The rows of Z fall into 4 groups, and each row is roughly a mix of its group's hidden directions.
Z, 147 rows:
[[ 40 -19  26 -24  31  -2 -23   4  19   5]
 [ 23  12   1 -52  12  18 -18  -3  25  18]
 [ -9  20  45 -24   3 -14  24 -26 -15  20]
 [-25  -4  19  37  39  21 -25   2  -4  11]
 [-26  22  14  38   5  33  -3  24 -16  19]
 [-37  17 -10  21  30   9   4  -7  43  -5]
 [-10  37  26  21 -35  -1  -7  26  16 -16]
 [-20  44  -9  18   8  32 -15  20  24  -7]
 [ 37  -2  10   0 -31 -19  -9 -29 -22  30]
 [  6  42   0   3 -17  18  36 -27 -26   5]
 [ 15  -7 -48  -7 -28   7  21  31 -13  11]
 [  9 -17  22 -22  15  30 -19 -27 -28 -27]
 [ 31  -9  17 -15  -8   3  26  46  -4 -26]
 [  7  23  26  17 -13 -22  27 -13 -37 -25]
 [ -8  -7 -28 -32  17 -10  45 -10 -22 -11]
 [ -9  26 -18 -31 -32 -28 -19 -20   0 -22]
 [ 30  -3   6 -39  41 -12  -1 -21  18  -5]
 [-13 -31 -27  38 -17  29   6  13 -21   2]
 [  3  15 -13  10 -17 -20   1   2  59  19]
 [-15 -25  30  42 -20  11  19 -23 -14   6]
 [  5  -2 -35 -36   6 -19 -18 -39 -14  -9]
 [ 27  27  -1  17  36  29   7 -27  -3 -21]
 [ -9  17  38  12  28   6  11  10 -14 -44]
 [ 12  20 -24 -42   0 -12 -18   7  18  37]
 [ 28  -4   7 -43  25 -16  -8 -25 -13 -26]
 [ 25  15  -2 -21  23 -39   8  24 -15  29]
 [ -8  17  32 -27  -1  27  43   1   8 -19]
 [-10  46  19  35  -8  -4 -17 -29  -6  -6]
 [-23  36  16  -7   7  42  17  10  25 -13]
 [ 27  17 -28  14 -36  34  16  -9  -7  18]
 [ -3  25  27  28 -24   0 -42  -3 -18  16]
 [-19  -3 -20 -11  31 -17  37  -7 -31 -25]
 [-11  36  11  27  17  11  18 -31 -12 -31]
 [ 42 -38  11 -23   8 -22  -3   3 -20 -17]
 [ 15 -26  18  37  -7 -24   6   0 -36 -24]
 [ 21  -5  29  13 -30  23  28 -26 -16 -22]
 [-53  -2  -8  39   0   0  16   1 -22  -5]
 [ 18  42  18  38 -12  11 -25  16  -6   9]
 [  5  35  -1  18  -9 -14 -22 -28  12 -44]
 [ 27  31 -12  22 -45   3  -1  -7  11 -23]
 [ 16 -21  18 -15 -20  13 -50   4  19  20]
 [ 17  34  -8 -11 -40 -25  11 -27  -3  19]
 [-22  44 -29  -8  25 -14 -23  17  12   6]
 [-19  -2  -4  25  -8 -12  56 -27   7  -5]
 [ 25   8  16  41 -37  12  20   2  23  -5]
 [ -8  11  12  26  14  52   5   9  34   4]
 [ -2 -12  37 -30  -8  12 -17  -9  -9  45]
 [-23 -50 -11 -20  13 -22  24 -14  -5  -6]
 [-39  10  -5  33 -38  23  16  -4  -9  -7]
 [  6  -8  21  -9   3  -6 -23 -19 -55 -22]
 [-10  11  20  -9  36  -7   5 -37  13 -39]
 [-16 -10  18 -11  12 -12   5 -62  14   0]
 [  2  -6  14  40   6  25  32  37   9   9]
 [-32  -6  31  14 -18  18   6  11   7  45]
 [ 32  -3  14 -27  -4 -46   8  10 -27  10]
 [ 30  29 -13   6  27  44  -4  -2 -21   7]
 [ -8 -25 -30 -45   0  -7   5   4  25  27]
 [ -1   5 -23 -35  45  27   2  -9 -21   2]
 [ -6  28  24 -11 -23  54  -4  -7   2   2]
 [-10  -6  13 -14  10 -43  18 -32  37   4]
 [  0 -18 -32 -23 -13  41   4 -14  34  -1]
 [ 22  17  13   5 -27 -38 -12 -20 -35 -14]
 [-26  14  33  -6 -24 -13 -14  46   5   4]
 [  5  40  11 -26  22 -25   3 -21   6 -32]
 [  2 -22   5  51  -6  11  37  -1  22   3]
 [ 48 -29 -34  16  -1   5 -14 -18  -7   2]
 [-32   1 -30 -42  10 -17   3 -26   1  18]
 [-28  11  21   9  -2  30 -21 -24  10 -41]
 [ -1  44  24 -23 -15  12  31  19  10  17]
 [ 49 -18  -8   0 -36  19  -2  19   7  15]
 [-11  41 -26   4  19  -5 -24 -10  -8 -38]
 [ -3 -34   8  41 -22  40   1   2   2  -8]
 [ 39 -17 -21  -1 -12   7  -6 -50  -4  11]
 [ 16 -31 -44   8  11  -5 -28  10 -13 -27]
 [ 33 -10 -27   0 -38  -7   8 -18  23 -28]
 [-21   3  13  -3  55 -26  21  -6 -11  14]
 [ 45  -9   8 -21 -29  10  -9 -17  34   3]
 [-30 -18   3  37  10 -31  13  -6 -28 -21]
 [-30 -12 -34 -24  41 -17  -7 -16  -7   2]
 [-34  -7 -37  13 -22  19   7   3 -13  37]
 [-14   3  17  -7 -37  20 -13 -20  -4  47]
 [-34   5 -22   6  19   8  38  31 -18  17]
 [ 40   1  16   8 -19 -17 -20 -20  34 -24]
 [  2 -39 -28   7  -9  11 -11  22 -19  39]
 [-15  11  -8  -5 -22 -24  33  41   0  29]
 [ -2  -2   5 -54   2 -16  38 -20  -5  -6]
 [ 27 -15  11   9  -4 -47 -15  -6 -33  18]
 [-46  29   5  -3  18 -29  -1 -20  -2 -23]
 [ 29 -38 -11 -49  -7 -10   2  -6  10  -3]
 [ 36  23  27   4 -27  32 -16  20  -4 -12]
 [-22  27  -5   4 -24 -14  24 -44 -15  19]
 [-54  -9 -22  13  28  -4  12  -9 -21   2]
 [-22  15   3  36 -45  26  10   8 -13  -9]
 [-27  25   7  16 -13  25  -8  14 -28  41]
 [-23  15  46 -11  18  -6   4 -38  16  -7]
 [ 26  43  12  17 -12   2 -22  34   1  19]
 [-28 -19 -18  -8  52  -1  15 -11 -16  16]
 [ 11  32   3 -45  25   7   5   8   9 -33]
 [-23 -12 -20   9   4  12   1  54  28  10]
 [ -3 -25 -17  -6  32  -6  16   7  47 -23]
 [  3  15 -43 -33  19   3 -10 -29 -23  -7]
 [-41  33   7  -5  12 -42   4 -15   1 -12]
 [ 18 -41 -18  19   9  26  36   1  -9  17]
 [ 49 -12   4 -12 -18 -22   4 -15  26 -26]
 [ 10  -7 -25  38  -3 -39 -21   5 -29  -8]
 [ -9 -39 -28   4 -34 -22  21  19   6  13]
 [-25  27  12 -18   9  43  21  -3  26 -14]
 [-17 -10 -56   0  14 -24   4   9 -25   4]
 [ 27  21  17 -52   7  19   5 -18  10  -9]
 [ 14  -4  32 -29  -8  20 -19 -10 -12  44]
 [ 24  -5 -30 -16   4  28   8  32 -26  27]
 [-26  26   4  41  12  33  13  21   8  13]
 [ 25   4   8  17 -23 -36   7  16 -43 -11]
 [  8  38 -22 -19 -47  -5   9  10  -6  16]
 [ 44  23  28  13 -25 -10  18  25  -3   8]
 [ 24 -10  11   5 -37 -32 -33  21  -2  19]
 [ -3  36  -2 -35  -4   8  47  15  -1  -8]
 [ 43  -8  20 -18   7  -7 -18 -34 -22 -19]
 [  8   4  14 -16  -9  55  17 -14  22 -23]
 [-27  -5 -19  17 -36  18  -3  22 -10  38]
 [-19   9  51 -21 -24 -25  -8  -5  19  -3]
 [ 45  12  15 -37 -12  -4 -26   7  21   8]
 [-10 -46  -4 -10  18   3 -26  33  24   7]
 [  4 -36   0 -47   6  29  -4  -1 -26   7]
 [-11  32  13 -56  -8   6 -10   2 -16  15]
 [ 27  10  17   8 -23  13 -27 -16  47   4]
 [  1 -21 -26 -33   2 -22 -10  16  16  42]
 [ 37 -40   9   2   2 -11 -33  17  -1  24]
 [ 15   6 -35   4 -27 -41  32  -6   7  -5]
 [-11   6  50 -27 -15   9 -17   0  -1  34]
 [ -2   1 -46 -27  -5  33 -19 -17  -5 -22]
 [-23  31  12 -13   8 -31 -15 -25  15 -35]
 [ 11  28  11  -2 -13 -58  -9  21   1   3]
 [ 30 -33 -43  17  21  12   8 -15 -11   5]
 [ -1 -18 -32  50   1   2  27  16  10 -13]
 [ 38  13  19 -40  14 -15   1  -7 -18 -27]
 [ -9  16  38 -15 -11  17   2  46  -5  24]
 [  6 -38  -2 -30  -7  12 -30  20  23  27]
 [ -1  16  21 -10  24  34   2 -30   5 -40]
 [-40  12 -20  10  20   8   7   7  43  21]
 [  1 -30   3  15  31 -23   2  45   5 -20]
 [-16  -4 -16   2   4  28  32  41 -12  31]
 [  6  24  -2  41   1  -5 -19 -24 -27 -34]
 [ 23  11  28 -13  29 -13  -3  33 -16  34]
 [-16 -16 -15  24 -54  14  16 -11  17   2]
 [ 37 -10 -17 -17   5  24  14  37 -22  21]
 [  8   3 -61  -8  17  -4  -8   2 -21 -20]]
In each list below, three rows fit none of the groups, and each other row fits one group, some only roughly. Which are they? Name them in the order they come.
  * K_137: [ 19 -12  12 -11  22  52  26  -9  -7  19]
  * K_215: [ 16 -48  18 -25 -31  -2 -17 -14   8   9]
  * K_266: [ 42  -6  -1 -15  -8  10  39 -14  22 -27]
  * K_408: [ 10 -23  -2  30   2  27 -36   0  -6 -40]
  * K_17: [-35 -50   0 -20 -11  25   2 -14  -1  -6]
  * K_562: [ -6 -12 -19  10 -59 -24  -5   3  18  -2]
  * K_549: [-22  40  -5  18  17 -41   5  21  10 -12]
  * K_218: [ 15  35 -19  35 -24   3   1  13  11 -35]
  * K_211: [  7   2 -30  11 -32  28   8  33 -11  31]
  * K_784: [ 24  -7  49 -14  -4   7  20 -33 -16  -7]
  * K_26: [-15  -6  19   1   8  41  27   1 -16  42]
  * K_226: [-23 -47 -14  19   0 -30  13  24  11   0]
  * K_111: [ -6  -1  13  36   3  45  -6  27  15 -24]
  * K_620: [ 38 -16  11 -20 -31  -2 -34 -18  21   5]
 -> K_215; K_17; K_549
  * K_626: [  5  -6   8   3  25  37   7 -28  33 -33]
  * K_727: [ -7   6   9  -4 -37 -19  13  34 -27  33]
  * K_566: [-36  11 -33  13  24  11 -33 -13  20  -3]
  * K_523: [ 25 -26 -12  -3 -48  27  14 -13  13   5]
  * K_856: [  7  -2   2  -7 -16   9  32 -21  38 -42]
  * K_458: [-10 -10  10  24  -6  16 -47 -12 -13  38]
  * K_968: [ 25 -34  11  -6  18 -11  -4  40  -8 -32]
  * K_925: [ 12 -13  12 -10  -6  29 -39  22  38 -13]
  * K_515: [ 30  36  -7 -43 -18  -7  11 -20 -10   8]
  * K_14: [  6 -20   7 -14 -18 -41 -31   1 -38  -3]
  * K_808: [ -3 -27 -22 -39 -14 -26 -13  22 -17  24]
 -> K_727; K_856; K_925
  * K_961: [ 11   8 -43 -14 -50  13 -11   1   5   8]
  * K_632: [-30  22  16  34  -5   6 -25  23 -26  22]
  * K_975: [ 25 -15  -9 -24 -12 -42  17  10 -34 -12]
  * K_51: [-21 -14 -16  13 -22 -15  -3  35 -42  19]
  * K_502: [ 46 -15   4   0 -29 -24 -12  18  24  15]
  * K_576: [ 35 -18 -44  -6  -7  10  35   5  -9   6]
  * K_261: [-10 -16 -11 -22  28  32  35  -9 -31  -9]
  * K_902: [ 23  33  23 -10 -25   4  31  -4 -14 -32]
  * K_401: [-12   7 -42  -3  21  33 -12  13  13  32]
  * K_553: [ 32  15  -9 -25 -24 -27 -22  -3 -30 -19]
  * K_540: [ 24  27  -9   0 -17   2  48 -27 -13 -14]
  * K_701: [-15 -46  -9  12  22 -33 -20  10  12  17]
  * K_352: [-51  -9   0  31 -31   2 -12   2   6  17]
  * K_104: [-63  17  -5 -13  -2  -5 -13 -19   9  -4]
 -> K_51; K_401; K_553
  * K_958: [ 14  -4  54  -8   1  12 -17 -27   6  27]
  * K_243: [ 24  -5  -2 -25  47  20 -21  13 -26   8]
  * K_65: [-18  14  16 -19  19 -52   9 -18  23   3]
  * K_809: [ 14   2 -20  53 -22   7   1 -17  19 -22]
  * K_57: [  8 -14 -43  -4 -21  -8  19 -25 -13 -37]
  * K_209: [  8 -14 -32  -1  10  42  15  25  21  26]
  * K_120: [ 16 -13 -13 -17   1 -55  -6 -12  31  -1]
  * K_417: [ 17  17   4  26  10 -16  34 -15  -3 -46]
  * K_86: [  2 -28  13  37  16  33  24   8  25 -12]
  * K_16: [ 20  24  -8  10  26   4  26  -8 -23 -45]
  * K_984: [ 25  13  38  22   9  15 -11  26  35  -1]
  * K_905: [  2 -51  24   6  -2 -21 -20  21  11  20]
 -> K_209; K_86; K_984
  * K_166: [-39  -7   5 -19   1  -5  -7   8  13  53]
  * K_588: [ 27  11 -16  21   1  35  14  44 -13   7]
  * K_820: [-12   5  -6  26  31 -33   1  -1  37 -28]
  * K_94: [ 23  15  35  16   3  23  -9  45   7 -12]
  * K_353: [ 29   3   1 -10   3 -29  24 -30  29 -31]
  * K_907: [  5  34 -49   4 -13   0  31 -17   4   7]
  * K_419: [-15  31  26 -34  -7 -27  -1 -21 -13 -24]
  * K_851: [  7   9 -33  18  15   6  29  39 -12 -28]
  * K_845: [-34  -7  35  -1  -4 -17  41  12  21   4]
  * K_222: [  3  -4  -8   9 -54  25   3  35  10  -6]
 -> K_907; K_419; K_222
  * K_295: [  9  26  28 -33  24  40   6 -14   5   5]
  * K_193: [-23  27  -9 -18 -13   7  26 -50   1  -6]
  * K_325: [  1  -5  44   9 -19   7 -22 -17  38 -21]
  * K_678: [ -6  -3  15  -7 -26   1 -52   6 -16  34]
  * K_28: [ 23   4 -36  -2 -47   4   5  13  18  22]
  * K_42: [-12  20  38  11 -17  30   5  37 -15 -13]
  * K_570: [-23  15  34  24 -40   2  -8  -8 -17  25]
  * K_169: [ -7  40   7 -19  22  11  26   3  31 -26]
  * K_932: [ -9 -26 -26   2  52  -7  -7 -24 -13 -10]
  * K_135: [ -1 -52 -30   0   8  -6  13   6   2 -35]
  * K_819: [ 37  11  20  17   0  -6 -41  24  -2  25]
 -> K_42; K_570; K_169
  * K_755: [ 32  16  29  14   0   7  -9  -2 -24 -45]
  * K_93: [  1 -14 -30  -1 -54 -27  -3  18   6   0]
  * K_754: [-22   8 -14 -10  22  42  39   9  -2  21]
  * K_139: [ 24 -16  16 -15  26 -10  28 -36  30  -6]
  * K_726: [  1   3  11 -16  19  58  22 -12 -11 -16]
  * K_456: [ 22   0 -14   3  33  -4  31 -16 -12 -45]
  * K_617: [ 29 -14  25 -10 -20 -19 -39 -10 -28 -15]
  * K_384: [  7  -7 -46 -18  23  -7 -18  15  -5  37]
  * K_318: [  8  -9  35   9  -9 -10  33  -2 -28 -40]
  * K_339: [ -4  29   6  37 -41  -2  22  -3  -4 -26]
  * K_251: [ 17  48 -29 -20 -19  -8 -12  -6   6  26]
  * K_644: [  2   6 -42   7 -20 -15  14 -14  38 -29]
  * K_878: [-41 -17  19   7  23   9  30  -9 -33   1]
 -> K_384; K_644; K_878
  * K_957: [-44  27  18 -23  13  28  20   7 -13  -8]
  * K_759: [-39  11 -11 -12 -20  12 -31  19  -9  35]
  * K_818: [ 22   4 -13  -3  21 -46  24 -18   5 -30]
  * K_600: [ 17  32   7   5 -21 -11  13 -14 -52  -4]
  * K_228: [ 17  12   1   4 -30  -4  21  35  -5  45]
  * K_297: [ 12 -15 -39 -14 -17  -5  22 -46  -6  10]
  * K_578: [ 15 -20   6 -13 -27  32   2  29 -24  34]
  * K_512: [ 11  -8 -19   8  10 -27  51  22 -12 -21]
  * K_457: [ 33  16  23  26 -12 -21 -15 -40  -8   2]
  * K_834: [ 26  30 -20   1 -26   6 -26   8  41   2]
 -> K_957; K_457; K_834
  * K_860: [ 5 19 14 18 26 19 45 12 27 13]
  * K_127: [ 32 -11  14   8  15  -5  17  -8  21 -51]
  * K_914: [ -7   4 -49 -42  -5   4 -27  -9   0  -4]
  * K_155: [ 33  24  13 -28   7  -6  32  14 -33 -11]
  * K_920: [ 13 -35 -13   5  -2 -22  23 -34 -35  11]
  * K_939: [ 19  -6 -49  23 -13  26   2  20 -16  16]
  * K_39: [-23   2   1  24  52   1  13  21   5 -24]
  * K_299: [ -5 -17 -54   3 -22  -7 -31   4  -2 -18]
  * K_424: [  3 -37 -17 -24  22 -29  16   2 -19 -30]
  * K_302: [ 10 -10  -4 -30 -26  20 -31   2  15  41]
  * K_276: [ 23 -46  -8   3  -3   6  14 -38   2  27]
 -> K_860; K_155; K_920
  * K_654: [ 11 -20 -28  17  10  38  13  37  12  16]
  * K_484: [ 46 -15  -9  11 -25  28 -15  28 -10   1]
  * K_274: [ 15  42  35  24   7   7  -7  30  -9 -13]
  * K_311: [-31 -13 -16 -18  -1  50 -22 -10   3  18]
  * K_225: [-11 -12  -5 -33  25  39  -4  -8  30 -25]
  * K_347: [ 45  22   9 -18 -13 -30   8  18 -25 -11]
  * K_877: [ -9 -32  -6   9 -35  35  30   2  23   4]
  * K_764: [ 22 -16 -57 -23 -22  -4   3  -7   7   3]
  * K_389: [  3   6  25 -27  25  19 -15   6 -32 -38]
  * K_331: [ 12  18 -23 -25   9  41 -14  28   0  28]
  * K_766: [  2 -12   2   9  12  22 -12 -48  -7 -42]
  * K_364: [ 13   5  -8  -6  17   5  -8  -9 -11 -65]
 -> K_654; K_389; K_331
  * K_472: [ 21  21  21 -44   6  17 -12 -25 -20  18]
  * K_730: [ 19   4  -9  28 -22 -39 -12 -18 -35  13]
  * K_972: [  2 -11   1   6 -46 -30  11 -10  37  19]
  * K_967: [-11   2  27 -22 -23   2  -2   4  17  55]
  * K_444: [-31   0  13  14  -4  -6   4 -20  -6 -57]
  * K_750: [ 13 -16  11  14  15  11 -25  -1  55 -21]
  * K_917: [-24 -15 -26 -50  -5   1 -26  19  -6   9]
  * K_411: [ -3 -30 -17 -21  47   1 -10  11 -10  31]
  * K_574: [-28 -37  -7 -20  40 -15 -12 -18  10 -11]
  * K_623: [ -7  24   9 -16 -27  35  41  -6  19 -10]
  * K_703: [ 21 -20 -22  -9  12  49  17  19  -6 -22]
  * K_649: [-21  37   8   1   5 -31  12  43   3  15]
  * K_641: [-17  22  -5  -3  33 -22  22  17   9 -44]
 -> K_444; K_917; K_703
